In the data rows, the value 128 means zero.
A hidden rule labels the rows of this table. It goes by one to three of the table's principal directions, not those with the most spread.
[131 113 136 120 140 139 109  81 146 160 170 139 123 169 137 132 141 176
 189 173 118 104 147 179  99 167  79 110 112  91 167  50] 5
[122 117 127 116 184 109 124 137 125 149 137 132 102 137  94 115 151 132
 108 104 144 159 125 145 147 141 102 170 165 114 124 106] 3
[111 140 122 161 138 132 121 152 128  91  90 118 119  90 113 120 109  86
  95 113 126 163  99  86 147 104 154 165 143 126 103 176] 5
[136 129 134  94  91 170 131 125 174 147 143 176 119 131 165 109 112 158
 101 166 113  95 147 166 127 118  96  97 135 174 192  86] 1
[116 133 122 149 145 123 131 132 104 120 118 103 146 100 123 113 125  98
 125 110 137 145 101  98 127 123 165 146 133 120 134 156] 4
[136 144 103 152 126 118 148 129  92  92 104  93 178  95 104 137 144 103
 117 129 164 142 101  80 127 117 204 131  81 106 119 170] 3
[131 172 157  72 104 186 132 232 197 109 101 216  64  72 170  48  64 133
  65 254  78 104 112 157 129  97 142  45 136 201 213  86] 4
[155 125 138 123  40 183 106  85 194 114 183 172 128 178 180 171  96 184
 195 250  85  87 179 185  92 111  79   9  77 142 134  57] 1
[130 147 120 132  34 177 120 136 172  92 112 148 163 110 175 146  85 117
 120 188  99  97 132 108 130  82 160  72  96 173 136 152] 5
[ 90 138 115 171 180 123 124 128  96 112  96 100 125  72 119  97 112  78
 124 108 130 166  77  85 121 135 167 179 148  97 135 166] 5
[130 126 142 146 140 128 120 121 117 133 125 115 117 133 132 120 125 137
 165 132 117 119 123 125 114 146 128 135 113 102 129 120] 1
[166 117 146 162 150 134 131 135  97 140 116  83 155 131  96 104 166 148
 140  95 158 121 103  94 150 135 175 187  85  92 156 123] 4
[134 132 103 142 100 143 137 134 131 104 110 120 164 104 119 139 130 106
  79 116 150 147 116  92 161  86 170 146 122 152 117 167] 3
[162 147 148 105  59 156 139 161 159 105 136 162 120 132 167 129 100 149
 130 202 101  85 148 145 117 102 137  32  85 174 145 112] 3
[121 124 159 117 155 147 110 146 157 143 127 150  97 123 118  89 112 151
 135 149 110 117 112 157 110 150 100 137 147 113 189  75] 5
[147 106 141 133 158 141 123  82 137 149 163 140 102 164 111 124 147 185
 159 149 140 136 151 176 100 155  75 124 119  90 148  54] 3
[103 131  84 137 181  78 131 124  81 130 118  74 188 109  80 141 181  77
 110  74 176 158  86  82 165 142 179 208 133  88 121 171] 3
[145 124 150  94  93 144 129 119 163 140 172 180  80 165 172 137  99 171
 159 186  90  97 175 194  94 133  60  36 130 161 131  72] 2
[134 124 156  55 160 124 149 172 148 181 134 191  46 134 143  75 126 159
  65 103 116 112 154 189 142 145  58 131 194 187 172  85] 3
[148 139 124 147  59 195 110 135 207  65 136 173 123 118 134 148  90 133
  92 221 112 145 133 136 143  61 116  72 108 162 134 107] 4
[133 130 132 128 110 140 124 134 140 113 124 132 142 124 121 134 115 140
 142 160 126 121 124 130 109 125 145 100 108 119 134 115] 3
[119 135 126  98 131  97 147 108 100 151 151 133 114 153 165 134 136 132
 157 132 120 116 168 153  96 151 108  72 129 141 100 132] 4
[ 83 120 110  62 157  87 137 110 111 193 145 137 142 143 145 124 147 126
 126  84 132 112 150 164 111 170  99 135 185 143 144 121] 2
[140 120 132 134  93 157 119 118 164 120 122 140 141 139 121 139 129 145
 101 122 133 127 142 129 142 104 112 142 127 143 134 125] 5
[116 151  78 208  77 166 114 136 122  52  74  75 225  47 121 148 104  51
 108 149 142 146  47  16 172  66 255 174  76 117 131 216] 1
[ 80 149 104  71  99 123 133 154 160 135 119 194  71 114 198 132  80  88
  72 142  78 135 166 151 149 103  81  86 205 219  78 168] 1
[130 116 110 195 143 132 114 117 116  91  95  89 143 111  78 151 138 104
 111  84 154 180  99  72 165 103 158 213 122  90  73 172] 1
[178 161 164 101   0 195 161 168 169 112 104 174 133 114 230 101  83 146
  80 169  87  35 164 117 133  73 154  32  74 247 184 162] 5
[ 96 127 109 152 186 116 120 159 108 124  87 103 131  77  88 103 129  78
  84  73 145 174  72  80 167 122 168 225 174 112 124 170] 1
[102 129 113 123 128 132 111 118 146 130 141 131 149 120 133 133 123 108
 128 141 122 129 113 132 133 127 121 135 148 127 155 121] 1
[149 126 111 131 106 155 132 128 158 111 130 147 135 121 116 136 137 129
  67 132 147 143 128 125 172  90 121 149 130 157 140 126] 3
[133 136 155 108  80 160 115 163 175 136 115 167  94 136 173 112  96 137
 112 149  81  93 148 139 150 109 100 111 141 181 139 126] 5
[124 122 135 119 162 106 139 136 115 140 117 137  81 137 115 120 136 128
  97  78 135 158 149 137 137 132  94 155 167 138  84 144] 3
[171 114 158 157  90 169 127  93 149 108 161 142 110 151 141 139 103 181
 177 178 115 108 147 160  80 123  98  61  83 117 146  75] 1
[135 123 127 152 128 157 115 107 152 114 131 140 114 132 121 131 122 145
 129 158 128 147 132 136 129 118 109 135 120 113 126 104] 5
[ 81 121  75 119 226 109 111 136 132 140 122 131 128  90  61 113 158  90
  65 112 167 200  76 126 181 137 125 236 197  94 149 110] 3
[114 127 108  89 162 117 134  98 123 172 173 151 114 149 154 117 149 145
 142 163 130 130 154 176 118 155  92 101 145 131 149  79] 4
[138 116 132 196 139 154 108 109 111 122 118  89 140 110 126 120 118 126
 178 126 120 125  84  90 136 133 162 183  98  81 145 126] 1
[145 144 131 127  91 144 136 124 133 111 139 139 131 134 161 133 116 141
 156 192 114 105 145 136 104 122 142  56  81 137 130 118] 4
[ 99 113 115  90 153  47 117 107  77 189 151  73 192 174 119 172 175 122
 218  71 133  73 125 134 115 203 134 154 124  75 120 129] 1
[113 113 133  87 188  80 114 115 116 181 165 116 135 174  98 131 175 151
 175 116 140 113 135 172 115 191  90 146 143  79 152  71] 3
[137 121  99 169 107 135 113  89 137  86 138 106 170 141  94 185 142 127
 147 155 151 158 127 111 134 106 142 128  90  90  84 131] 3
[ 91 140 109 150 171 112 109 123  98 130 123  84 175 100 119 113 137  89
 175 147 131 133  75  95 118 155 185 156 114  72 161 134] 5
[124 136 136  92 123 150 130 164 169 138 118 177  87 119 144  98 114 132
  64 140 113 130 141 150 155 109  96 129 168 181 152 117] 4
[156 120 138 185 107 155 116 108 135  85 129 108 140 134 104 151 118 144
 162 156 133 146 122 111 113 107 145 114  82  92 102 121] 2
[106 129 129 100 199  76 133 115  84 177 157 113 112 150 133 107 162 127
 172 117 131 123 134 156 106 188 107 130 142  95 140 102] 4
[116 149  91 187  95 165 118 131 144  55  90 114 167  69 118 143 101  75
  90 164 136 170  85  62 154  70 195 144 104 127 110 185] 4
[146 151 121 167  45 178 127 141 161  46 117 139 152  93 148 153  74 106
 122 211 111 136 116  96 115  61 180  44  80 157 109 158] 3
[151 105 173  73 152 100 150 117 112 206 159 153  64 197 151 107 156 193
 141  69 120  95 199 196 108 173  40 115 160 153 122  85] 2
[126 131 124 118 114  94 134 129 111 128 136 107 151 155 128 155 152 107
 126  91 137 134 154 115 139 118 132 116 131 143  75 170] 4
[ 95 124  86 163 182 108 126 118 103 114 112 108 119  89 101 132 134  70
  83  73 150 194  93  91 170 115 135 214 178 117  89 177] 2
[152 150 144 121 109 158 147 156 126 122 125 150 108  97 172  85  97 142
 139 196 106  89 113 133 106 129 160  68  87 150 187 105] 3
[134 119 132 111 127 137 124 106 146 145 163 143 132 149 130 128 139 153
 136 146 132 118 142 164 117 136  95 108 131 129 165  82] 3
[120 126 136  96 149 105 132 129 117 154 131 131 126 139 122 124 137 149
 156 129 127 101 131 154  98 172 118 119 126 105 149  99] 2
[106 124 119 145 159  87 119  99  80 144 128  64 195 131 103 140 162 110
 188  89 150 111  96 100 105 174 168 168 104  61 147 142] 5
[154 136 162  99  99 132 137 137 149 127 160 163  88 163 158 126 116 162
 149 177 103 101 172 177  95 129  83  34 112 156 130  91] 3
[140 124 152 127 154 114 130 149 115 145 124 120 101 140 120 107 143 133
 125  95 127 125 129 128 144 140 115 156 137 127 128 128] 1
[146 124 146 160 134 128 128 100 102 121 122  91 155 139 108 129 144 155
 184 130 143 112 121 115  87 155 155 128  71  70 140 116] 4
[170 116 165  79 106 107 149  89 115 179 198 130 141 210 156 135 173 197
 189 134 135  65 194 195  77 169  79  40  87 132 164  65] 4
[122 109 137 155 136 176  98 120 189 107 123 160  93 121  95 124 101 145
  94 139 122 172 120 146 136 102  78 165 168 121 136  92] 1
[113 132 109 145 127  98 133 148 102 111  95 101 137 113 116 149 133  75
  91  57 137 158 121  77 171 103 154 178 154 146  55 212] 2
[118 135 104 138 137 116 139 109 102 121 138 113 148 112 136 133 132 104
 133 131 140 140 117 115 120 128 152 118 122 123 125 146] 3
[ 89  96 128 123 220  68 105  78  93 200 164 101  95 187 114 136 175 130
 180  46 128 153 152 160 133 192  46 208 193  78  86 109] 5
[154 136 133 108  58 107 154 119 101 135 138 116 154 163 179 164 136 137
 159 114 118  72 175 123 118 126 140  63  83 165  86 168] 2
[120 132 115 162 119  81 122 120  83  97 122  64 182 141 106 181 144  90
 184 102 138 138 120  80 119 129 180 121  93  87  49 189] 3
[102 127 115 135 191 114 127 146 111 136 101 120 109  96  96  98 136 100
  85  85 145 173  98 108 154 133 138 204 174 116 125 147] 4
[ 71 130  58 186 203 100 102 108  96  99 100  77 165  73  72 149 144  47
 118 103 159 203  52  63 173 131 178 247 154  58  97 176] 2
[152 123 136 142 112 131 139 103 116 115 144 111 154 138 118 141 136 148
 152 133 146 120 133 130  95 129 141  94  91 111 136 117] 3
[132 107 130 121 161 125 123  87 124 164 166 123 136 157 114 123 159 160
 152 119 147 125 136 162 114 158  94 145 133  99 168  74] 2
[133 123 141 128 144  71 139 123  76 147 121  86 131 167 119 148 165 125
 158  52 139 120 154 112 128 155 127 150 121 109  63 171] 5
[166 117 154 170 114 171 123  64 139 107 163 132 115 161 129 134 120 198
 205 210 127 127 156 165  54 140 104  54  58  75 140  54] 4
[127 115 139 175 221 104 141 131  63 138 105  85  95 100  86  84 144 115
 130  56 156 176  90  96 125 153 153 209 147  79 116 146] 3
[ 87 152 105 135 157 122 134 174 106 117  81 123 119  55 142  89 100  59
  82 112 117 150  76  78 157 115 182 172 166 149 135 189] 1
Here are more rows. What is the label of each one?
[143 129 152 143  96 156 125 121 144 118 135 136 118 134 155 119 108 142
 144 150 108 111 139 133 110 117 116  94 111 141 143 119] ~ 5
[152 138 124 150  63 168 132 120 146  90 125 136 151 114 154 146 100 137
 141 188 118 108 128 116 113  98 160  71  74 141 133 131] ~ 2
[130 119 130 114 138 109 132 114 104 163 129 108 153 145 126 129 154 144
 153  95 138  97 129 130 123 162 133 154 116 108 148 121] ~ 1
[120 115 141  86 217  82 142 152 114 173 135 158  31 148 102  98 155 136
  78  60 136 166 151 173 154 159  45 182 210 140  99 110] ~ 3
[133 131 121 121  87 143 136 132 149 124 120 148 120 131 155 135 122 117
  73 103 123 131 154 119 165  89 111 133 149 187 104 164] ~ 5
[155 134 149 117  64 153 139 158 159 106 125 161 103 130 158 133  95 135
  97 140 104 108 152 134 137  87 115  75 127 191 115 143] ~ 2
[110 110 128 152 197  87 123 122  90 139 125  90 118 126  81 126 150 104
 130  47 149 167 104 112 136 150 118 203 169  89 103 147] ~ 2
[126 135 143  87  85 144 131 139 174 120 136 183  93 147 154 135  97 148
 105 166 103 125 178 171 104 108  79  51 150 178 106 114] ~ 4
[131 130 140 139 149 116 130 143 109 124 122 111 120 124 116 117 131 121
 140 118 130 135 117 116 124 135 144 133 123 113 119 136] ~ 3
[157 109 151 114 132 140 121  95 155 152 180 161  81 182 136 135 136 190
 165 165 116 112 169 197 109 150  46  91 122 119 143  46] ~ 2
[139 113 120 154 114 105 125  92  98 123 143  76 191 153 104 173 156 130
 179  97 152 120 127 107 115 137 156 133  90  88 102 143] ~ 2
[151 107 159  76 114 117 124 112 161 165 183 165  96 204 133 151 144 189
 155 137 115  97 191 208 107 150  35  72 140 142 127  58] ~ 2
[160 130 108 125  65 132 148 101 126 104 137 128 165 152 135 180 139 152
 137 158 147 117 168 128 117 106 148  66  70 139  79 139] ~ 3
[125 121 127  99 151 107 125 146 137 138 145 141 113 147 102 136 142 133
 116 125 135 146 139 153 139 131 103 124 155 131 110 107] ~ 3
[153 117 162 112  99 156 122 134 162 140 157 150 122 152 138 118 116 168
 140 153 114 101 145 165 110 121 101  81 125 149 170  78] ~ 1
[101 128 126  59 163  76 139 137 104 188 145 129 138 142 139 115 155 125
 136  91 130  88 132 159 118 182 110 133 162 134 170 113] ~ 2
[133 105 125  95 175  85 139 108 112 167 159 127 117 169  91 140 179 150
 112  68 163 142 154 166 137 157  73 162 162 117 119 102] ~ 3
[136 109 134 162 162  80 125  97  79 129 138  70 144 171  84 164 169 132
 183  70 154 154 142 111 116 151 130 155 110  67  51 148] ~ 4
[151 120 150 131 121 164 126 123 148 139 144 150 103 139 143 105 116 168
 139 163 117 120 141 154 116 124 110 103 118 136 157  81] ~ 2
[106 148  83 171 122 109 134 140  81  91  79  72 189  83 118 146 138  54
 105  92 151 163  92  35 169  95 228 179 110 122  66 234] ~ 4
[ 94 121 100 141 187 102 106 108 121 129 141 108 138 128  88 141 151 100
 136 121 146 176 106 126 141 143 119 177 157  81 112 121] ~ 4
[123 125 132 140 131 152 112 136 152 117 110 132 134 116 104 119 119 135
 116 142 131 142 112 122 129 119 137 150 131 112 143 115] ~ 5
[101 122 100 116 192 101 115  92 125 145 157 128 124 146  98 138 163 131
 144 147 148 159 129 160 123 165  91 151 145  78 131  85] ~ 4
[145 124 170 128 105 180 111 124 165 141 154 149 123 131 159  92  95 173
 183 199  94  77 118 165  81 143 115  73 101 121 226  50] ~ 1
[121 137 143 127  98 140 136 180 140 110  84 143 103  92 145 109  86  96
  65  82 107 132 121  97 151  88 140 140 170 190 108 190] ~ 1
[146 108 154  41 144  71 148  84 105 217 207 146 108 228 158 145 180 205
 204 119 126  60 210 230  75 209  35  54 124 124 142  45] ~ 3
[163 114 128 130  92 182 129 105 170 132 154 164 116 142 145 128 124 170
 102 161 130 123 151 157 146  98  95 114 119 160 158  82] ~ 2
[129 137 139 109 135 129 127 133 127 140 132 124 153 128 125 109 138 146
 156 165 131  97 117 141  98 156 148 103  98 103 186  92] ~ 4
[121 125 114 156 179 101 137 106  68 140 108  69 174 112  93 116 168 117
 148  80 169 139  95  88 120 160 185 192 104  68 139 149] ~ 4
[ 68 124  90 111 214  58 117  90  87 160 152 103 129 148 106 148 167  95
 162  99 144 170 131 143 119 181 100 165 175  74  84 130] ~ 4
[135 148 110 196  63 161 125 147 125  55  81  90 184  77 134 146  98  71
 106 133 128 144  90  36 157  59 224 135  85 144  93 219] ~ 5
[134 140 132 110 102 182 125 154 171 133 125 168 125  97 160  86 101 139
  97 192 110 102 110 139 140 108 141 109 123 166 213  92] ~ 1
[114 161  98 168  86 171 108 166 162  55  94 123 173  58 131 128  90  64
  95 204 116 143  64  66 163  70 208 124  99 138 154 169] ~ 5
